(in the rows, 128 means zero)
Families of rows that turns and mirrors carry onto each other, the same ones carrying the whole set onto itself: the rest of each named row's family, in list order:
4 families of 8 rows:
ter: [123, 114, 173,  76,  98,  94, 123, 152]
nopar: [134, 115, 163,  87,  77, 104, 150, 181]
dovov: [124,  87, 166,  83,  67, 139, 126, 115]
Vupot: [175, 129, 134, 126,  83, 117, 147, 155]
kisof: [108, 107, 173, 110, 110, 139, 136, 159]
zotu: [173, 105, 167, 114,  71, 112, 151, 175]
vamak: [130, 122, 169, 123, 100, 135, 136, 180]
Renu: [172, 123, 142, 128, 105, 119, 129, 115]
Ses: [149,  99, 138, 121, 103, 138, 155, 104]
tasaf: [176, 124, 140, 129,  80, 122, 154, 158]
podi: [165,  84, 114, 119,  95, 110, 132, 152]
badi: [107,  89, 161,  80, 100, 121, 151, 129]
Meruv: [149, 104, 132, 119, 106, 133, 149, 102]
semeb: [172, 116, 154, 114,  47, 134, 126, 150]
tugal: [107,  94, 157,  77, 103, 115, 144, 126]
vibo: [145, 122, 157, 142, 106, 148, 138, 156]
bel: [122, 107, 161, 129, 117, 151, 138, 135]
Dobap: [169, 129, 148, 111,  56, 126, 114, 146]
zegim: [179,  92, 153, 133,  88, 134, 155, 124]
paru: [134, 118, 166,  78,  56, 115, 111, 155]
vur: [128,  71, 131,  88,  99, 102, 129, 154]
kufis: [136, 104, 171,  81,  49, 123, 123, 159]
mapum: [120, 100, 160,  80,  74, 131, 113, 110]
Pidoz: [128, 102, 158,  94, 116, 116, 127, 102]
Geno: [167, 135, 157, 109,  88,  97, 125, 166]
rem: [150,  86, 126, 100,  89,  98, 129, 175]
Ripu: [129,  84, 183,  81,  81, 110, 150, 161]
sep: [134, 119, 159,  85,  81,  99, 144, 179]
muzil: [157, 112, 142, 112,  73, 141, 116, 101]
tuso: [134,  72, 168,  99,  99, 131, 153, 111]
sanin: [159,  98, 149, 115,  65, 150, 128, 106]
Rileg: [142,  70, 118, 106, 106, 115, 131, 131]

Which other rows belong to the same family as mapum? dovov, semeb, Dobap, paru, kufis, muzil, sanin
Which other rows belong to the same family as ter? zotu, Renu, zegim, Pidoz, Geno, Ripu, tuso
Which other rows belong to the same family as podi? kisof, vamak, vibo, bel, vur, rem, Rileg
Which other rows belong to the same family as Ses? nopar, Vupot, tasaf, badi, Meruv, tugal, sep

Families of rows that turns and mirrors carry onto each other, the same ones carrying the whole set onto itself: the rest of each named row's family, in list order:
4 families of 8 rows:
samu: [160,  99, 107, 109, 157, 127, 107, 116, 157, 166, 128, 146, 133, 159, 128]
Zug: [172,  98, 117, 104, 141, 118, 118,  99, 141, 169, 134, 127, 134, 161, 120]
Miv: [113, 145, 130, 110, 113, 135, 111, 157, 112, 102, 148, 142,  97, 125, 102]
Vatu: [137, 122,  99, 148, 114, 106, 123, 134, 133, 103, 167, 149,  97, 114,  82]
zuter: [138,  91,  81, 132,  88, 115, 130, 120, 139, 116, 154, 144, 108, 141,  95]
zolig: [167, 170, 115, 122, 138, 112,  85, 111, 142, 148, 167, 117, 109, 123, 130]
piris: [114, 148, 128, 133, 117, 143, 110, 132, 102, 105, 154, 144, 105, 114,  91]
raf: [175, 154, 129, 108, 138, 135, 123,  84, 154, 163, 128, 130, 110, 151, 129]
kuve: [146,  96, 123, 140, 106, 106, 158, 113, 134, 119, 126, 164, 100, 139,  96]
pedu: [133, 185, 146, 134, 122, 142, 117, 111, 136, 133, 145, 142, 100, 112, 113]
duk: [167, 139, 128,  98, 143, 130, 100, 100, 134, 172, 141, 114, 129, 152, 133]
Foru: [119, 161, 142, 137,  96, 140, 135, 120, 131, 115, 144, 151,  97, 113,  99]
Boru: [128, 175, 138, 114, 126, 150,  99, 123, 109, 125, 158, 125, 108, 119, 105]
Vela: [118, 109, 112, 128, 121, 124, 119, 149, 111,  92, 136, 162,  99, 133, 101]
Mim: [165,  91, 116, 124, 111, 111, 150,  95, 140, 138, 115, 154, 109, 159, 118]
nabam: [151, 180, 137, 117, 127, 146, 108,  92, 143, 152, 136, 134, 108, 134, 134]
basap: [183, 108,  93, 110, 130, 103, 120, 106, 163, 158, 154, 121, 116, 151, 109]
Mupiz: [136,  80,  99, 123, 136, 122, 131, 138, 131, 110, 130, 164, 105, 149,  91]
tovus: [136, 162, 138,  97, 135, 138,  87, 135, 139, 159, 146, 123, 123, 135, 137]
telif: [163,  84,  86, 144, 120,  93, 115, 109, 142, 137, 147, 147, 120, 143, 124]
Zifit: [123, 122, 133, 151,  94, 118, 145, 122, 124, 109, 134, 166, 100, 120, 102]
zap: [149,  75,  94, 113, 137, 131, 122, 123, 146, 139, 125, 157, 121, 165, 112]
tivu: [168, 139,  95, 106, 114, 121,  93,  96, 147, 159, 152, 111, 121, 150, 144]
bagak: [158,  70, 109, 125, 132, 112, 131, 108, 134, 150, 132, 146, 133, 155, 107]
kar: [155, 135, 125,  90, 149, 138, 100, 121, 160, 175, 143, 124, 129, 150, 128]
lisu: [180, 115, 123, 119, 139, 114, 133,  85, 149, 157, 117, 146, 112, 159, 132]
Remiv: [152, 173, 139, 103, 143, 140,  92, 111, 122, 153, 151, 113, 118, 133, 124]
demuv: [123, 153, 102, 145,  96, 126,  96, 126, 117, 104, 165, 140, 101, 112, 117]
Mur: [134,  74, 108, 137, 115, 121, 136, 121, 122, 122, 138, 157, 122, 142,  87]
nido: [142, 176, 107, 112, 108, 136, 100, 120, 138, 125, 172, 113,  98, 119, 102]
las: [125, 169, 145, 106, 132, 131,  96, 152, 125, 128, 153, 129, 107, 120, 117]
tisi: [117, 107, 117, 142, 115, 130, 129, 133, 110, 103, 147, 158, 109, 123,  79]

Which other rows belong to the same family as kuve? raf, pedu, Foru, Mim, nabam, Zifit, lisu
Which other rows belong to the same family as bagak? Zug, piris, duk, Boru, Remiv, Mur, tisi
Which other rows belong to the same family as nido? Vatu, zuter, zolig, basap, telif, tivu, demuv

Families of rows that turns and mirrors carry onto each other, the same ones carrying the whole set onto itself: the rest of each named row's family, in list order:
4 families of 4 rows:
B: [158, 182, 121, 134, 147, 135, 140, 110,  99, 166, 119, 107,  91, 126, 140,
 141,  91, 126, 160]
A: [139, 140, 152, 113, 170, 108, 145,  94, 120, 162, 104,  83,  84, 141, 163,
 134, 111,  79, 122]
X: [148, 152, 143, 145, 175, 112, 127,  98, 145, 152, 111,  95,  78, 168, 160,
 141, 115,  71, 127]
U: [134,  94, 113, 137, 140, 118, 137, 115, 178, 158, 119, 102,  85, 179, 174,
 140, 122, 118,  92]
W: [139,  98, 122, 119, 138, 122, 109, 123, 189, 127, 104, 106,  96, 182, 163,
 156, 117, 124, 117]
J: [154, 159, 125, 125, 146, 153, 156, 124, 126, 157, 136, 144, 110, 121, 153,
 121,  79, 146, 147]
N: [154, 161, 117, 142, 113, 128, 165, 120, 100, 162, 121, 122,  97, 121, 157,
 120,  88, 128, 151]
G: [159, 164, 131, 103, 183, 114, 170,  86, 133, 146, 115, 103,  80, 140, 161,
 151, 121,  90, 135]
M: [129, 101, 119, 129, 160, 118, 138, 100, 171, 156, 105,  98,  83, 188, 157,
 151, 138, 107, 112]
F: [159, 168, 118, 125, 115, 141, 148, 130,  97, 137, 127, 122, 104, 134, 161,
 140,  74, 141, 149]
Z: [160, 101, 118,  98, 103, 148, 133, 121, 137, 133, 111, 100,  88, 139, 172,
 166,  92, 167, 134]
E: [134, 167, 148, 123, 169, 113, 150,  98, 130, 171, 108, 102, 102, 137, 164,
 140, 102,  77, 145]
K: [144, 105, 114, 119, 109, 153, 117, 121, 151, 121, 114, 107,  82, 151, 163,
 163, 110, 175, 120]
Q: [142, 109, 125, 152, 166, 112, 133, 100, 174, 142,  89, 128,  86, 167, 163,
 141, 130, 132,  96]
P: [172, 117, 119,  97, 115, 167, 131, 104, 142, 109, 109, 109, 113, 156, 165,
 153, 109, 155, 109]
V: [152, 132,  94, 106, 106, 152, 128, 135, 140, 136, 115, 110, 112, 143, 150,
 157, 103, 172, 150]

Which other rows belong to the same family as A? U, N, Z
Which other rows belong to the same family as Q? J, G, P
Which other rows belong to the same family as M? F, E, K

Families of rows that turns and mirrors carry onto each other, the same ones carrying the whole set onto itself: the rest of each named row's family, in list order:
4 families of 8 rows:
Rut: [ 87, 140, 114, 131, 152, 165, 123, 132]
Vemir: [114, 150, 110, 136, 131, 137, 146, 157]
surin: [118,  95, 147, 126, 150, 118, 148, 132]
paf: [ 99, 112, 129, 138, 149, 155, 176, 111]
fared: [ 91, 115, 107, 124, 103, 121, 169, 148]
bosu: [122, 128,  95, 141, 104, 128, 115, 139]
Bero: [130, 136, 120, 120, 129, 146, 174, 131]
tav: [114, 135, 160, 111, 124, 127, 117, 140]
Suvap: [ 91, 138, 122, 133, 135, 141, 158,  92]
Fos: [ 83,  74, 110, 147, 111, 151, 126, 122]
Givan: [104,  92, 159, 128, 109, 140, 172, 125]
puz: [103, 137,  96, 130, 129, 150, 103, 132]
gaf: [ 89, 134, 107, 134,  88, 173, 127, 128]
Tane: [108, 117, 125, 121,  89, 136,  98, 147]
git: [ 92,  78, 144, 124, 107, 154, 128, 100]
vogor: [ 85, 101, 160, 118, 134, 162, 159, 120]
gete: [137, 108, 121, 139,  89, 124, 127, 136]
Bukat: [ 97, 135, 164, 133, 137, 163, 118, 132]
tosap: [ 69, 121, 133, 121, 149, 167, 147, 122]
vem: [ 91,  82, 116,  96, 116, 153, 137, 109]
tal: [116,  90, 131, 128, 102, 150, 117, 167]
lutif: [115, 146, 138, 163, 122, 138, 137, 148]
Fonoz: [108,  93,  90, 128, 100, 128, 156, 127]
sokip: [117, 113, 147, 136, 136, 170, 106, 109]
Lep: [ 91, 111, 161, 125, 121, 129, 102, 122]
Pelut: [138, 101, 154, 114, 119, 133, 152, 143]
zariz: [ 76,  93, 135, 139, 109, 145, 100, 125]
pofo: [124, 154, 145, 113, 128, 141, 148, 136]
rok: [ 68, 128, 101, 146, 118, 159, 122, 116]
golep: [ 91,  94,  94, 148, 114, 164, 157, 117]
zuzo: [115, 116,  94, 135, 117, 162, 173, 136]
bag: [120,  89, 140, 129,  86, 126, 152, 127]

Which other rows belong to the same family as tosap? Fos, Givan, puz, gete, Lep, pofo, zuzo
Which other rows belong to the same family as Pelut? Vemir, paf, Tane, git, Bukat, Fonoz, rok

Families of rows that turns and mirrors carry onto each other, the same ones carrying the whole set onto itself: the rest of each named row's family, in list order:
3 families of 6 rows:
Tum: [122, 129, 133, 124, 113, 126, 152, 132, 101, 141, 148,  92]
kiz: [169, 163, 103, 142, 115, 122, 122, 122,  98,  98,  84, 111]
nim: [163, 152, 131, 155, 129, 128, 101, 115, 108, 115,  76, 144]
vepu: [150, 105, 129, 125,  96, 114, 132, 115,  82, 112, 159,  95]
lata: [130, 111, 135, 147, 106, 112, 119, 118,  94, 135, 174,  99]
Rek: [132, 166, 118, 149, 133, 127, 108, 130, 106, 135,  74, 129]
Sesak: [137,  94, 162, 139, 115, 126, 112, 110,  94, 133, 142, 140]
bovaz: [116, 114, 156, 143, 125, 130, 127, 123, 109, 155, 147, 123]
kulad: [149, 145, 113, 179, 119, 107,  69, 112,  96, 123, 108, 130]
salik: [141, 139, 112, 150, 127, 129, 106, 102, 109, 115,  75, 153]
besur: [152, 152,  84, 135, 113, 119, 126, 109, 100,  99,  83, 116]
rede: [151, 167,  86, 150, 109, 107, 107, 127,  90, 110, 104,  91]
Dono: [112, 125, 125, 118, 123, 140, 141, 144,  87, 124, 144,  94]
nuz: [129, 118, 146, 105, 118, 135, 155, 129,  97, 131, 120, 114]
nof: [106, 111, 150, 140, 132, 145, 115, 136,  94, 138, 143, 131]
ribub: [160, 131,  93, 163, 109, 109,  88,  92,  97,  97, 105, 132]
savik: [122, 107, 127, 144, 111, 125, 107, 130,  81, 118, 173, 103]
nav: [178, 144, 112, 166, 111, 112,  87, 106,  94,  95, 105, 124]

Which other rows belong to the same family as savik? salik, besur, Dono, nof, ribub
Which other rows belong to the same family as Sesak? vepu, Rek, kulad, rede, nuz

Families of rows that turns and mirrors carry onto each other, the same ones carrying the whole set onto itself: the rest of each named row's family, in list order:
4 families of 8 rows:
Mub: [133, 145, 170, 144, 135, 164, 133, 117]
Vaze: [128, 180, 167, 120,  82, 141, 157, 149]
rireb: [148, 163, 168, 118, 136, 166, 145, 123]
Zezod: [128, 156, 165, 147, 125, 167, 146, 117]
roze: [123, 174, 164, 122,  75, 138, 162, 142]
mig: [122, 177, 160, 107,  83, 135, 168, 132]
buzi: [125, 151, 167, 125, 139, 164, 149, 111]
nid: [154, 125, 143, 120, 142, 125, 115, 117]
kopo: [138, 121, 140, 142, 129, 117, 109, 123]
fosip: [131, 121, 134, 131, 134, 118, 121, 104]
Daf: [140, 118, 137, 120, 131, 106, 118, 114]
gisaf: [138, 123, 157, 106,  82,  97, 123, 142]
kimig: [132, 145, 152, 111,  72,  95, 134, 148]
zovuf: [144, 177, 165,  95,  88, 134, 158, 146]
Dek: [133, 158, 165, 144, 132, 167, 138, 125]
nozo: [138, 114, 144, 136, 122, 110, 108, 122]
ritep: [128, 176, 178, 120,  86, 150, 158, 142]
Lin: [133, 118, 139, 146, 127, 121, 116, 113]
vak: [125, 137, 142,  98,  86,  90, 140, 135]
Tus: [141, 109, 160, 129, 128, 130, 110, 119]
kepef: [129, 179, 171, 105,  96, 146, 167, 135]
pidi: [132, 161, 181, 104,  75, 139, 152, 148]
zot: [135, 147, 185, 128, 122, 172, 139, 124]
sefa: [136, 149, 163, 128, 145, 160, 142, 110]
Mep: [127, 141, 134, 107,  85,  88, 138, 129]
dedit: [126, 160, 160, 131, 133, 165, 151, 107]
taf: [129, 137, 138, 122,  77,  92, 133, 138]
kam: [150, 139, 140,  97,  95,  93, 128, 140]
nezir: [120, 173, 169, 101,  89, 139, 169, 136]
saf: [134, 148, 145,  97,  82,  91, 143, 139]
sagik: [133, 143, 141, 118,  80,  92, 128, 148]
vusoz: [130, 115, 140, 123, 136, 116, 121, 110]

Which other rows belong to the same family as mig? Zezod, roze, fosip, Lin, Mep, dedit, taf
Which other rows belong to the same family as vusoz? Vaze, buzi, kopo, Dek, vak, nezir, sagik
Which other rows belong to the same family as gisaf? rireb, nid, zovuf, Tus, pidi, zot, kam

